(in the rows, 128 means zero)
The same turns and mirrors carry the whole set onto itself and the rows of a family onto each other. Which other rows belong to the same family as each row named below? List them in the order they appear above.
These 32 rows form 4 families of 8 rows each.
Ful: 108  121  149  138  159  105  116  125  148  124  121  155  80
Pilaf: 110  120  154  141  168  110  122  124  149  118  126  154  85
fev: 127  127  127  125  143  138  124  126  147  95  134  139  123
ziz: 113  124  155  137  160  105  129  127  156  108  124  161  86
kupat: 119  146  166  120  154  99  130  132  154  149  89  131  98
tofem: 126  146  158  133  148  123  105  108  169  153  129  143  118
miv: 128  155  141  102  130  130  131  129  147  131  109  120  139
Rada: 109  132  139  110  146  115  145  146  135  95  106  134  106
laso: 132  155  171  100  156  110  136  131  160  115  135  154  100
vosog: 113  150  166  114  151  102  125  129  150  142  83  131  104
kalan: 120  133  136  127  139  137  121  119  148  98  147  143  124
Lal: 110  149  164  120  154  100  127  129  152  151  91  129  101
koguk: 136  163  169  103  156  112  128  136  163  118  133  148  105
magon: 120  131  133  130  143  135  124  125  155  106  152  145  120
boges: 100  117  136  141  143  120  121  119  132  134  94  135  115
fifig: 127  148  148  136  148  116  106  101  170  147  132  140  123
Susur: 125  153  147  109  133  131  123  124  147  140  112  114  137
buka: 137  164  169  109  155  117  133  130  163  115  133  152  101
remen: 137  161  165  106  151  116  129  134  170  114  140  140  110
ludug: 128  158  149  105  135  132  134  128  155  124  114  121  144
nobo: 108  132  149  108  147  120  143  151  134  102  103  138  101
Mopu: 130  158  148  106  125  126  131  127  153  128  110  119  138
vora: 110  150  173  121  149  98  128  126  156  151  101  135  100
fafo: 127  147  155  143  147  115  108  105  165  149  130  143  123
Zoze: 99  115  129  139  138  125  122  117  142  132  102  129  120
fibeb: 104  124  157  140  164  107  119  126  157  119  127  159  86
peles: 104  124  127  142  139  127  114  123  144  133  99  124  125
Mag: 125  130  136  123  139  136  123  124  152  97  145  150  124
luri: 115  135  158  105  149  117  144  153  137  105  99  132  112
Vor: 121  143  144  141  145  120  108  99  166  142  136  143  113
bato: 113  131  148  104  146  121  145  146  137  98  106  129  101
Sebun: 101  115  133  139  138  119  119  121  139  133  102  121  122

Same family as laso: Ful, tofem, Rada, vosog, magon, ludug, peles
Same family as boges: fev, ziz, Susur, remen, vora, luri, Vor
Same family as kalan: Pilaf, kupat, buka, Mopu, fafo, bato, Sebun

The same turns and mirrors carry the whole set onto itself and the rows of a family onto each other. Which other rows belong to the same family as each row named below? List them in the order they appear above.
These 32 rows form 4 families of 8 rows each.
Zibiv: 129  113  123  164  100  137  133  165  132  126  130  118  117
rogap: 121  94  118  130  113  148  128  163  89  132  107  123  113
gosu: 144  114  133  159  101  131  130  151  132  124  123  117  115
Vebek: 113  83  107  124  132  143  157  151  116  127  129  112  137
vudos: 112  104  99  119  82  160  146  142  118  124  128  113  122
fir: 114  97  108  124  80  155  154  145  132  124  124  107  110
gev: 118  120  147  129  111  152  154  125  157  123  129  109  136
pelo: 123  107  97  120  84  158  144  142  117  126  123  107  117
bog: 104  97  144  102  114  164  148  120  108  132  116  109  130
dun: 107  118  150  140  143  150  138  128  122  130  109  110  143
dat: 121  124  152  119  86  144  115  145  104  129  122  118  121
Zuga: 125  131  158  134  90  157  125  139  129  129  107  120  112
lumeb: 114  90  114  142  135  159  169  143  130  135  120  121  127
Dibar: 140  102  135  164  119  140  137  150  121  110  127  129  120
Bovuf: 115  107  169  141  137  143  137  146  127  133  118  125  133
kodu: 122  93  126  127  130  158  122  162  92  128  120  119  111
ser: 134  116  122  160  107  138  132  168  136  126  125  125  120
faza: 98  111  131  96  104  159  144  139  124  146  111  104  128
malor: 121  86  136  124  115  149  113  150  96  134  100  126  125
rafal: 123  109  168  146  137  145  134  146  123  140  120  121  132
teso: 114  89  114  146  133  162  163  143  137  135  125  116  133
Keb: 118  127  130  135  108  150  169  140  148  121  137  106  124
dolem: 115  120  140  134  91  144  159  126  152  131  121  114  140
tinil: 123  123  153  119  87  143  112  145  114  124  121  111  124
getip: 124  116  158  134  144  144  128  144  113  132  113  125  138
vabud: 106  100  143  102  120  168  147  123  110  139  118  116  137
Rakuf: 125  88  118  146  134  150  166  158  130  128  122  113  138
vol: 112  122  143  132  95  143  151  123  152  136  127  115  135
Zemoz: 94  100  133  99  122  168  152  138  114  131  113  114  133
gek: 123  91  124  133  124  163  127  165  89  128  120  119  118
per: 113  126  147  113  89  149  116  131  116  127  115  118  111
ref: 132  97  116  119  80  149  143  161  123  126  128  122  106

Same family as fir: rogap, gosu, gev, getip, Rakuf, Zemoz, per
Same family as Dibar: Vebek, dun, Zuga, faza, malor, Keb, ref
Same family as dat: Zibiv, vudos, rafal, teso, vabud, vol, gek

The same turns and mirrors carry the whole set onto itself and the rows of a family onto each other. Which other rows belong to the same family as each row named below? List them in the order they appear above.
These 30 rows form 5 families of 6 rows each.
zabev: 119  136  155  110  141  142  118  159  120
Bup: 94  125  125  111  103  126  129  151  122
voz: 109  145  150  100  130  134  107  151  127
mivit: 98  114  122  115  106  124  135  142  118
metu: 130  129  124  141  129  146  145  149  103
nepe: 128  164  120  119  151  126  141  142  136
fazu: 132  149  116  123  152  120  147  128  132
Keba: 106  163  123  123  109  144  123  159  119
zot: 104  124  134  119  115  138  139  168  118
dek: 128  153  113  119  146  116  140  122  135
Litu: 110  112  132  123  119  135  145  159  114
gok: 113  117  139  105  129  120  112  117  118
Bovok: 132  129  125  124  142  144  139  108  115
pinas: 105  136  142  99  124  123  104  130  125
zem: 134  156  120  123  155  126  147  138  132
teded: 121  150  129  134  124  153  137  167  110
feb: 97  131  130  113  108  133  132  165  123
vunu: 137  139  134  126  150  157  142  133  115
Fonos: 124  109  144  114  141  129  124  126  112
godor: 115  171  132  108  130  152  117  138  131
kud: 123  168  117  115  145  122  136  137  139
nifi: 111  161  122  106  122  140  115  115  129
Zogav: 120  140  119  113  129  136  125  99  122
Gepa: 127  118  153  116  147  139  126  147  113
veti: 129  160  139  119  144  161  131  146  123
vilif: 106  107  125  121  114  128  143  146  113
Zov: 123  161  113  115  142  117  136  126  137
sir: 110  134  108  127  106  126  128  116  112
Satu: 123  120  114  138  120  134  142  124  103
vofez: 101  155  113  119  102  131  118  135  118

Same family as voz: zabev, gok, pinas, Fonos, Gepa
Same family as mivit: Bup, zot, Litu, feb, vilif
Same family as veti: Bovok, vunu, godor, nifi, Zogav
Same family as fazu: nepe, dek, zem, kud, Zov

